Each path is a new rotation, seen through one point. The rows after it are directions, each followed by how far the rotation turns it, in degrees a step (0 if it stays put).
Each turn is a multiple of 5 degrees from 10 to 175, or 0.
Each row of a path follows its step; steps can be skipped.

step 0: [ 11   8   6  -4  23  -3  -1  -4   4  12 -22  -4  -8  -4   6 -14  11  -5
   4   4 -31 -16 -15 -12 -22  -3  -7 -18 -24  -2 -22   0   7 -11  -6  12
   9]
step 2: [  5   6  13  -7 -16 -33  10  11   9  13  -1   1  -7  15  10  20  -5  27
  -3   1   9   7  11 -10  -7   6  28 -17 -20 -15  -3   1  -2   1   0 -10
  -3]
step 5: [  5 -17  -3   2  -3  -6  -7 -29  10  -3 -10  23  21 -15   9  -8   5 -12
  19 -24  10 -15   5 -13 -14 -17  13   6   1  15  15  -5   4 -12   4   7
  -6]
step 6: [ 14   5   7  -5   3 -11   3 -13 -17  11 -22   0   0   2  -5   0  -6 -37
 -17   8 -14 -17 -23 -18  -7  14  -6   0   0 -10 -12  22  -4   1   1  15
   6]
step 7: [  0   1   6   9  16   4   9  -4  -8   9  -1 -11  11  -5  11   4  -9  12
 -10 -11  32  -2  12   0   8  -4 -16 -16   3 -12  32  21  -7  15  -9  15
  23]
step 11: [ 11 -13  -1  13   6  -5  -2 -11  -3   6   2  13  27 -25   7 -28  10  -9
  10  -3 -10   6  16 -12 -25  -3   2  18  -1  -7  -7  -6  -7  -6 -25  -8
 -12]
step 14: [ 16  13 -12  -5   6 -15   5   6  21  -7   3  13 -14  17  23  -3  -8  -4
  24  20  -7   3  -8  -7  25   4  -3 -20  -3 -11 -15 -22 -11  10   3   1
  -4]
step 19: [ 24  13  -3  -6 -12  -6  11   3  -2   7  -2 -12   5  14   6 -15 -18   7
   2 -20  -2 -11  24  -7  -4  12  15 -15 -21   8  15   0   3 -20  -5  24
  14]
step 22: [  9 -14   3   5  21 -16  -3 -13   6  -1 -11  23   7  12 -33   1  -2   0
   1 -10   3  -3  -8 -17  -7   7  17   5  11  12  -6 -19  22  10  -1 -16
 -20]
[ 1 -6 -1 -1 -5  4 -3  2  2  6 -2  4 -3  4  4  2 -3  0  3 -1  2 -1 -3 -2
  5 -3  6 -3  0 -3 -1 10  8 -9  0  2  0] : 25
[ 2  0 -1 -1  4  5 -1 -3  2  1 -6 -9  2 -3 -9  1  3  4  0 -2  1  3 -2 -3
  8  6  0  2 -2  3 -8  5 -2 -2  3  4  3] : 120
[ 4 -3 -2  4  4  6  2 -4 -3  4  3  5 -1  5 -1  2  0  3  4 -2  2  0  4  1
  1 -5 -2  5  7 -1 -2 -2 -1  7  7  7 -7] : 175
[-3 -3  1  2 -1 -1  1 11 -4  0  4 -1  5 -5 -3 -2  2  4 -1 -2 -5 -2  7  4
 -2  2  8 -4 -3 -4 -6 -2  3  0 -1  6 -6] : 40
[-3  7  2 -2  4  1 -2 -3 -4  0  0  0 -4 -6  3  0 -2  1 -3 -5 -3 -3 -2 -9
 -1  0 -4  3 -1 -8  5 -1  0 -6 -3 11 -3] : 60
[ 5  7  0  9  5  0  3  0  2  5 -4 -1  6 -4 -1  0  3  1 -5  3  2 -7 -3  1
 -5 -2  3 -3  8 -3  1  3  0 -5  3 -6 -3] : 65

step 0: [ 10  -5   9   2 -10  -4  29   6  -6  -3  11  -5  -7   8  31  17 -22  22
  -3   7 -14  17  18 -16  -5 -16   4 -13   3   3 -17  -8   7  -5  -5  -9
   0]
step 2: [-11   1  -4  25  11   8  -4   5  -5   4  14  -2 -12  -2  -6  -2 -24  21
  17  -1  -1   6  29 -15   5  15  24 -13  16 -14  -5  -6   7  -6 -17   2
 -16]
step 3: [ 16   7   5 -12 -10   9  15   2  36 -17   0   4   1  12   0  -2 -20 -10
  -8   5 -19   5  18 -25 -16 -21   4   9  -4  -4 -12   3  11   1 -17  -1
  -6]
step 6: [ 16  10  -5   7 -12   6   1  -2  13   1  27 -21   6  -4   6  22 -19   5
  -3  23 -14  -2   0  -8 -31  -1   1   4  18  -3   9  14   3   0 -23  -2
  -7]
step 9: [ -5   9  -1  -6 -16  14  -1  21   5  14  13 -15   2   9   4  11   3  26
  -5   5  -3  -5  21 -29  -9 -11  16  -6 -13  -7   5   0  -4   4 -20 -15
 -25]
step 10: [  9 -18   1  21   6  15  20   6  24  -3 -14  -2  -5 -10  18  -4 -12   4
  -1  -2 -18   6   6 -14  -3  -3   3 -11  17  22 -16  10  10 -16  -6  20
 -19]
step 13: [ 17  -6 -10   2  18   1  -7  19  14 -26   4  -3  19  -9  22   7  -5  -2
  -8 -10 -18 -12  14   4 -15 -13  18   4   9   7   0  -3  10 -14 -27  -4
 -12]
step 14: [-14  -1  18  -4  -6  17   4  -7  13  14   4 -26  -7   6   6  18 -24  18
  13 -13   1  12  10   8  11 -16  10 -10  11 -10   4  16  13 -14 -18   4
  13]
step 17: [  1   2  21  -8  -5  30   2  -8   3   0  -8  14   9  -1  20   8 -27   1
 -15 -13   9  -2  17 -22   1  -3  -6 -22   5  -3   6   1  13 -18 -18   5
 -12]
[ 1  1  7 -6  1  5 -1 -5 -3  0 -2  1 -4 -2 -2  1 -6 -3  3  1  9 -3  5  5
  1  3  7 -4  5 -8 -4  1 -6  1  0  2  0] : 120
[-3 -2  1 -2  6  3  5  0 -8 -7  2  2 -6  2  1  4  3 -1  3  4 -4  5 -4 -1
  7 -8 -5  1 -5 -2 -1  3 -5  4 -2  3  5] : 100
[-8  2  2 -1 -4  4 -1  1 -5  7  4 -5  0 -5 -1  0 -1  3  1 -7  5  6 -2 -2
  4  1 -1  4 -2 -3 10  2 -1  0 -2  2 -7] : 145
[ 4  7  0 10  1 -2 -3  1  0  0 -2  0 -8  2 -2 -1 -2  2  1 11  3  2 -2  1
  1  3  1  3  1  0  2  9  4 -1  2  8 -2] : 80
[ -6  -2   2  -3  -3  -2  -3  -3  -5   0  -3   2  -3   1  -2  -4  -5   2
  -2   4  -3   4  -2   6   1   4   0  -1  -3   1  -3  -4   9  -4 -13  -2
   2] : 125
